runs of hidden systems
run 1, j876 (8 x 18)
-35 47 -4 -12 -2 0 16 47 14 39 5 -12 -41 -18 0 -10 18 -17

-38 -19 -2 11 65 22 2 23 2 33 1 14 -20 -8 22 -24 21 12

24 -23 -26 18 47 -25 -37 7 16 19 -14 13 7 44 9 -25 16 9

-4 23 -13 11 -31 -70 -29 7 -3 21 -6 -6 6 29 15 -28 15 -23

-51 -11 -1 20 -22 -53 23 13 -28 40 0 -11 -13 -30 2 -6 -7 -5

-9 -47 -20 32 8 1 18 11 18 45 -16 11 -39 -11 -1 20 -31 24

24 10 -6 26 -5 12 -29 41 46 36 -11 34 -16 29 -10 21 -3 -8

-10 55 1 -13 11 -18 -10 54 13 29 6 -6 -13 2 -18 -19 34 -25
run 2, j989 (8 x 18)
-31 20 9 27 -41 22 19 8 -11 36 4 -23 -58 -10 -7 22 -13 -7

7 21 -3 19 29 74 5 12 -2 28 32 -2 -16 11 -11 -6 0 29

39 38 -1 -26 16 30 -22 -7 3 -31 25 3 44 23 -1 -27 19 7

-22 18 16 -44 -7 -33 3 -10 -13 -43 1 0 38 -23 23 -23 25 -25

-45 -51 -6 -15 27 -34 31 -6 -6 -4 -25 1 -10 -42 24 -5 -2 1

23 -68 -20 27 13 -5 0 -18 17 8 -29 9 -15 8 -6 29 -34 24

41 7 3 30 -53 -8 -14 -9 -4 2 -2 -9 -7 27 -39 37 -32 -4

-16 62 11 4 -49 21 12 11 -13 20 26 -28 -27 -3 -13 2 1 -11
run 3, j989 (8 x 18)
-27 54 30 15 -40 21 -22 8 -12 8 8 -12 -32 15 10 2 19 -37

-34 18 10 9 52 30 4 17 -31 30 33 -5 -1 -4 2 -36 30 12

26 -7 -32 -21 42 -3 -18 -12 20 -8 6 12 32 28 34 -44 15 25

5 -17 13 -11 -27 -53 -16 -6 0 -26 -12 33 61 -8 15 3 2 -18

-28 -19 -9 -8 -16 -63 30 23 2 21 -25 -9 -19 -39 -14 14 -13 -13

-6 -28 -12 28 2 27 1 15 38 33 -24 10 -58 6 9 31 -18 6

42 13 19 38 4 35 -33 15 -9 11 10 8 5 34 -47 25 -1 -4

9 70 0 -15 -17 -6 -17 5 -13 -5 18 -34 -4 26 -12 -29 30 -20
run 4, j136 (8 x 18)
4 -20 5 -49 20 2 29 -26 -10 -61 -11 -19 14 -36 -13 10 -1 2

5 -2 24 -23 -25 41 1 -46 -7 -64 -1 0 12 -8 22 16 -3 -7

7 -4 32 -7 -9 26 23 -20 -39 -41 18 -7 35 -30 -37 22 -14 5

6 13 -4 -45 -3 40 41 -31 -1 -43 17 -25 6 -30 4 -3 -13 21

20 5 22 -21 -1 61 4 -14 9 -45 17 26 39 -14 2 17 -6 11

21 1 10 -47 16 3 24 -5 -7 -50 4 -6 43 -35 -34 8 0 4

-12 7 17 -48 -6 29 14 -30 6 -64 -4 -3 9 -25 28 2 10 -13

2 -25 41 -6 6 37 6 -24 -29 -54 0 11 31 -24 -14 29 -4 -5
run 5, j357 (8 x 18)
-16 55 -22 -12 18 7 5 28 8 39 29 -16 -16 11 13 -48 23 8

-20 -22 -7 0 65 -2 -19 22 13 16 -6 32 11 6 30 -32 30 5

24 -37 -5 -3 16 -56 -34 -12 5 -28 -33 12 27 21 1 0 8 -16

-4 11 5 6 -62 -58 -15 1 3 -1 -27 -9 -18 6 -2 21 -6 -38

-30 -4 8 38 -16 -5 17 29 -12 48 -2 -9 -46 -16 -24 25 -13 -8

26 -25 -27 27 33 39 5 -2 13 31 1 -12 -37 21 -23 10 -19 36

52 32 -17 4 1 29 -34 -5 23 0 19 4 15 52 1 -17 5 12

-4 57 -2 -20 8 -31 -17 30 -4 15 20 -4 25 11 1 -46 38 -17
run 6, j2 (8 x 18)
3 -10 -37 7 32 -12 3 -19 -6 18 -12 -50 -57 28 2 -24 4 15

-2 -6 7 63 -28 10 -34 -13 -17 37 16 15 1 41 25 -6 -9 7

-16 35 -9 2 -14 -29 18 42 -5 49 35 14 34 -19 -11 -27 2 10

-30 -16 -16 -24 2 -1 19 21 55 13 -22 28 -23 -29 46 2 -5 1

30 -30 15 4 31 -11 -35 22 24 -16 -29 40 26 13 -18 24 10 -19

19 30 -12 -28 -3 -55 -14 3 1 -19 -19 -42 -16 18 -24 -12 22 -29

-44 -5 25 31 -11 6 -14 -15 -33 3 -18 -18 -52 8 21 9 12 -31

-6 -12 -2 41 48 8 0 20 -37 47 22 -6 2 6 -35 -15 2 24
run 7, j2 (8 x 18)
19 19 -33 -17 59 -8 -9 27 18 22 2 -18 -14 22 -14 -36 26 10

-14 1 -7 14 -16 -11 -40 -21 12 4 -12 12 -9 41 69 -26 20 -15

-29 -4 22 22 8 -48 -12 26 -37 22 8 22 43 -14 -9 -15 19 -14

-22 -26 -38 -13 16 -50 28 13 20 28 -24 -19 -33 -22 7 -11 -9 10

17 -37 4 44 -9 -4 -33 9 24 19 -31 31 -19 27 2 36 -16 -9

25 49 -1 1 -8 -33 -19 45 5 25 9 -9 7 19 -49 -2 13 -19

-45 30 -2 -13 -3 11 0 17 22 15 -13 -11 -62 -2 37 -11 22 -27

-14 -27 19 30 64 19 -30 22 -11 15 -2 31 10 12 8 -7 27 -4
run 8, j136 (8 x 18)
34 33 -23 -35 -24 -15 3 -37 -4 -32 20 -31 28 16 5 -31 -4 12

-28 22 28 -6 -29 21 7 4 -13 -5 33 36 55 -29 30 -9 6 -1

-17 -46 -2 -21 33 1 44 9 4 -9 -9 12 12 -56 -13 16 -15 22

30 -21 -11 -27 -14 19 -2 -27 46 -46 -35 2 -20 5 18 31 -15 -2

20 27 42 2 -32 8 -21 4 -20 -35 0 -1 16 3 -45 36 6 -38

-27 30 10 -27 20 20 32 -5 -37 -16 20 -45 -19 -28 -20 -17 16 -4

4 -15 -1 3 33 69 -5 -36 -4 -16 18 10 7 15 33 -15 2 28

50 -19 -8 -10 6 -19 -2 -15 -7 -22 14 12 68 2 -28 -1 -16 24
run 9, j876 (8 x 18)
-4 -25 26 10 -42 -21 3 -46 -42 -37 -11 -16 12 -8 -3 25 -20 -16

17 -11 10 14 -42 25 25 -29 -21 -17 2 -24 -16 -14 -34 42 -38 11

22 23 9 2 -28 73 16 -1 12 -8 22 4 -7 -7 -19 30 -25 17

21 38 11 -32 18 59 11 19 14 -22 29 12 27 -13 -19 -2 10 10

5 17 -3 -56 37 21 8 -11 9 -46 7 -2 29 -11 17 -30 27 4

-3 -27 13 -23 17 -9 -13 -43 -21 -57 -11 5 36 2 32 -17 17 -8

17 -31 10 1 -22 -33 -7 -49 -35 -48 -15 -20 19 6 -11 16 -14 -9

10 -2 10 13 -65 8 15 -41 -21 -22 2 -25 -12 -4 -14 33 -36 0
run 10, j357 (8 x 18)
22 8 19 -14 -36 -3 -36 -7 31 -44 -28 24 11 20 17 25 6 -34

-26 28 31 5 -19 -28 4 19 -44 1 3 -30 -11 -21 -43 14 14 -38

-33 -24 -19 9 19 21 30 -15 -4 22 -10 -30 -64 -13 19 -3 -10 18

26 -28 5 43 7 47 -24 -25 -5 5 15 28 24 35 11 7 -17 26

42 36 -23 -18 -20 -31 1 -7 -10 -4 28 -18 49 14 -26 -28 -5 17

-39 36 -10 -34 -18 -11 17 32 37 21 4 15 -8 -28 43 -21 15 -12

-20 -45 26 6 57 4 -4 32 -1 0 -19 35 11 -26 -15 20 13 -11

39 -31 -9 -14 5 -18 -10 -36 6 -48 -38 -29 -17 18 -21 22 -9 -8
run 11, j543 (8 x 18)
6 25 -22 -6 -56 -9 42 4 6 25 30 -11 12 -24 -12 1 -38 30

0 8 -5 3 -28 42 19 26 46 28 12 41 2 -19 18 21 -25 22

5 3 12 -20 31 35 -14 40 53 -9 -17 44 0 -6 5 21 17 -13

-20 -3 20 -27 31 -11 -27 7 14 -37 -37 6 -20 1 21 0 40 -46

-32 -25 18 -5 29 -15 -1 -37 -53 -35 -13 -29 -9 -5 11 -17 22 -16

15 -15 -19 -2 -1 -11 22 -52 -43 -21 12 -49 6 4 -18 -16 -20 27

32 19 -17 4 -64 -4 18 -25 -6 4 29 -9 31 3 -10 3 -38 27

1 26 -3 -8 -43 12 24 37 30 29 26 33 31 -30 -6 13 -23 16
run 12, j543 (8 x 18)
42 -16 -14 -6 18 4 15 -37 -29 -26 4 -44 1 7 -46 4 -18 24

26 45 -5 -3 -80 -7 0 -20 -2 -7 22 -16 13 15 -6 2 -23 1

-29 30 9 -4 -25 20 30 32 4 31 39 28 29 -41 7 -6 -8 15

-4 -15 -28 -23 30 23 17 28 61 17 -16 23 -25 -14 24 2 -5 20

10 -27 22 4 18 21 -41 -8 25 -35 -31 38 3 22 30 21 17 -24

-6 -3 27 -20 32 -37 -12 5 -33 -39 -16 -14 20 -13 -30 -5 34 -33

-27 -9 -14 -7 -19 -35 23 -38 -34 -10 -12 -54 -36 -12 6 -7 -9 -4

10 -9 -2 25 -21 45 21 -41 -32 4 33 -12 11 -1 -6 4 -34 41

runs to name
run 13 (2 x 18)
19 27 -25 26 -12 -22 -12 17 -3 51 34 8 30 29 -7 -33 -5 22

-22 14 -27 -5 1 -38 8 41 27 52 10 23 14 -13 25 -33 5 10
 => j136
run 14 (2 x 18)
-6 1 0 -25 -36 -13 41 11 16 -10 -18 -17 -23 -44 -27 41 -26 -7

-21 -7 26 1 2 69 8 8 23 -10 -10 19 -40 -22 14 38 -3 -9
 => j876
run 15 (2 x 18)
7 7 -26 -38 6 -27 17 26 36 8 11 29 51 -23 16 -26 -1 21

-3 -18 5 -32 -1 -26 5 29 48 -17 -36 39 13 -32 6 27 0 -20
 => j989
run 16 (2 x 18)
10 -30 28 34 -18 40 -25 -37 -8 -29 -16 14 -10 21 13 36 -13 -8

41 34 15 9 -20 15 -10 -1 -25 -13 15 -26 5 16 -64 25 -7 -7
 => j876
run 17 (2 x 18)
-6 0 -23 -4 -15 -19 6 -26 -10 8 30 9 49 2 46 -49 -4 31

-5 -18 -15 -19 -20 -30 29 10 22 10 9 37 53 -39 14 -2 -24 22
 => j989
run 18 (2 x 18)
-29 -43 11 35 24 2 -27 10 14 19 -36 26 -38 16 31 13 8 -17

29 -15 0 50 20 -24 -34 10 -25 33 0 -3 7 38 -43 4 -1 2
 => j989
run 19 (2 x 18)
40 7 5 15 18 43 -35 -28 -5 -25 -4 -20 -23 52 -14 8 7 -3

-6 33 25 9 -25 -6 -19 -31 -57 -21 27 -24 26 18 4 -24 17 -17
 => j989
run 20 (2 x 18)
1 6 0 -36 34 35 22 -21 -5 -41 -11 -44 -44 -12 -14 2 13 -3

27 9 21 4 10 58 -27 -39 -19 -41 16 -1 19 33 7 -5 10 3
 => j136
run 21 (2 x 18)
5 -8 -31 -1 4 15 16 -39 -13 6 34 -7 27 10 35 -44 -12 47

23 -23 -7 0 -24 -27 1 -8 7 -3 12 40 73 -8 8 -1 -22 23
 => j876
run 22 (2 x 18)
-17 14 -4 12 5 66 12 14 28 30 5 3 -53 -1 18 10 -7 13

32 -5 6 16 57 39 -22 0 -21 -5 22 7 29 26 -28 -12 14 18
 => j357
run 23 (2 x 18)
-9 -25 -15 -35 47 -45 21 23 11 -2 -9 16 33 -35 -2 -19 12 10

10 -45 -14 -10 0 -36 -10 -2 45 -15 -51 19 -16 1 21 23 -10 -11
 => j989
run 24 (2 x 18)
10 -3 -6 -6 -5 21 37 -37 -41 -15 31 -37 14 -17 -27 -4 -24 35

21 23 -13 -24 -25 52 24 -20 21 -12 33 9 28 -7 19 -8 -21 36
 => j136
run 25 (2 x 18)
12 16 -8 24 21 29 -33 31 30 39 13 38 6 33 19 -18 16 9

4 31 -16 -20 28 -53 -14 41 7 21 4 1 26 9 -12 -39 30 -11
 => j876
